A single turn carries every row of the set below to another of its rows. Some are shown first; where does it send the rows asked next?
k887: [-18  15  35 -23 -11  16 -27  -9  -1 -35  -3  18   8   3 -17   3  -3  -8
   1]
k251: [ 33 -10   5  29  10  27   5  12  -2  32   7   3 -11 -16  -9   6  -3 -30
  -7]
k873: [ -8  29   0 -20  -5 -20 -20   1   3 -37 -18 -26  12  12  16   1   9   4
   2]
k2: [ 34 -15   7  26   9  26   3  17  -4  28   3   0 -14 -18  -5  12  -1 -29
  -8]
k305: [ 34 -11   0  24  13  18  12  21  -7  40   3  -7 -17 -16  -4  -2   0 -22
 -10]
k995: [ -7  15 -12  -7 -10 -20  30   1  -1   5  14  10  13 -16  27   1   6  57
 -12]
k59: [-44 -16  10   2  16 -13  11  -4 -10 -15  21  16  23 -10 -22  -5   0  28
  14]
k574: [ -1  28  -3  -9 -22  -1   7 -12  17 -16  15  22  24 -14  24  20  13  35
  -8]
k421: [ 34 -19   3  23  11  18   5  25  -5  31  -1  -5 -22 -21  -6   0  -3 -17
 -14]
k246: [-23   5 -16 -18  -4 -24  22  -9   8  29  -3 -19 -14  11   4 -34   3  18
 -29]
k628: [-29   4  11  12   7  -3 -19 -21 -13 -39   2   7  20  12 -11   2 -28   4
  13]
k684: [-10  19  15 -44  -6 -20  -2  24 -10 -10 -22 -21 -13   2   6 -20  16  15
 -12]
k869: [-19  15 -31  -5 -13 -11   2   0  -9 -25   2  12   1  16  35 -34 -19  23
  -4]
k285: [ 40 -12   5  19   6  23  -2  24   4  24  -3  -6 -20 -19  -3   6   6 -23
 -15]
k149: [-37  -7   2   8  -4   6   6 -38   6  11  19  20   3  11 -22 -19 -25   3
 -15]
k177: [-12  24  -1 -22 -24   7 -11 -30  35  -3   0  -1   3  12   0  -4  17 -13
 -23]
k795: [ 40  -2   2  19   6  23   5  18   3  32   1  -7 -13 -16  -2   7   9 -30
 -11]
k653: [-28   0  -2 -25  10 -33  16  18   0  -8   3 -16  13 -11   2 -11  32  34
   3]
k923: [ 35 -18   9  27   9  27  -3  17   0  24   2   3 -18 -20 -10   6  -4 -24
 -12]
k31: [ 37 -12   4  20   8  22   4  21  -2  29  -2  -8 -15 -19   1  11   4 -27
 -11]
k100: [-25  10  12 -20  -2  -4 -10  -4  17 -33   9   5  29 -10  -8  14  31   8
  11]
k813: [-28   0  -7   0  16 -36   7   6 -28 -13  -9 -23   1  11   6 -23 -20  28
   3]
k707: [-23  13 -24   3 -14  -1  -4 -10  -8 -32   8  25   7  16  26 -28 -27  16
   1]
k599: [-14  24 -26  -8 -20  -2  -9  -5   1 -35   1  16   6  17  35 -24 -12  13
  -3]
k939: [-16   8  -1  11 -10  -1  19 -18  -2  -6  27  35  24 -14  10  10 -13  46
  -4]
k369: [-35 -12  24  -9  11  -9   7   5 -35  -3   1  11  -8   1 -21 -28 -29  24
  -2]
k131: [ 34 -16   4  24  12  19   8  22  -8  34   1  -5 -17 -19  -2   7  -2 -24
  -9]

k246 moves to k177
k813 moves to k873
Where do these go?
k939 moves to k995
k251 moves to k305
k869 moves to k599
k131 moves to k31
k421 moves to k285
k653 moves to k100
k369 moves to k684

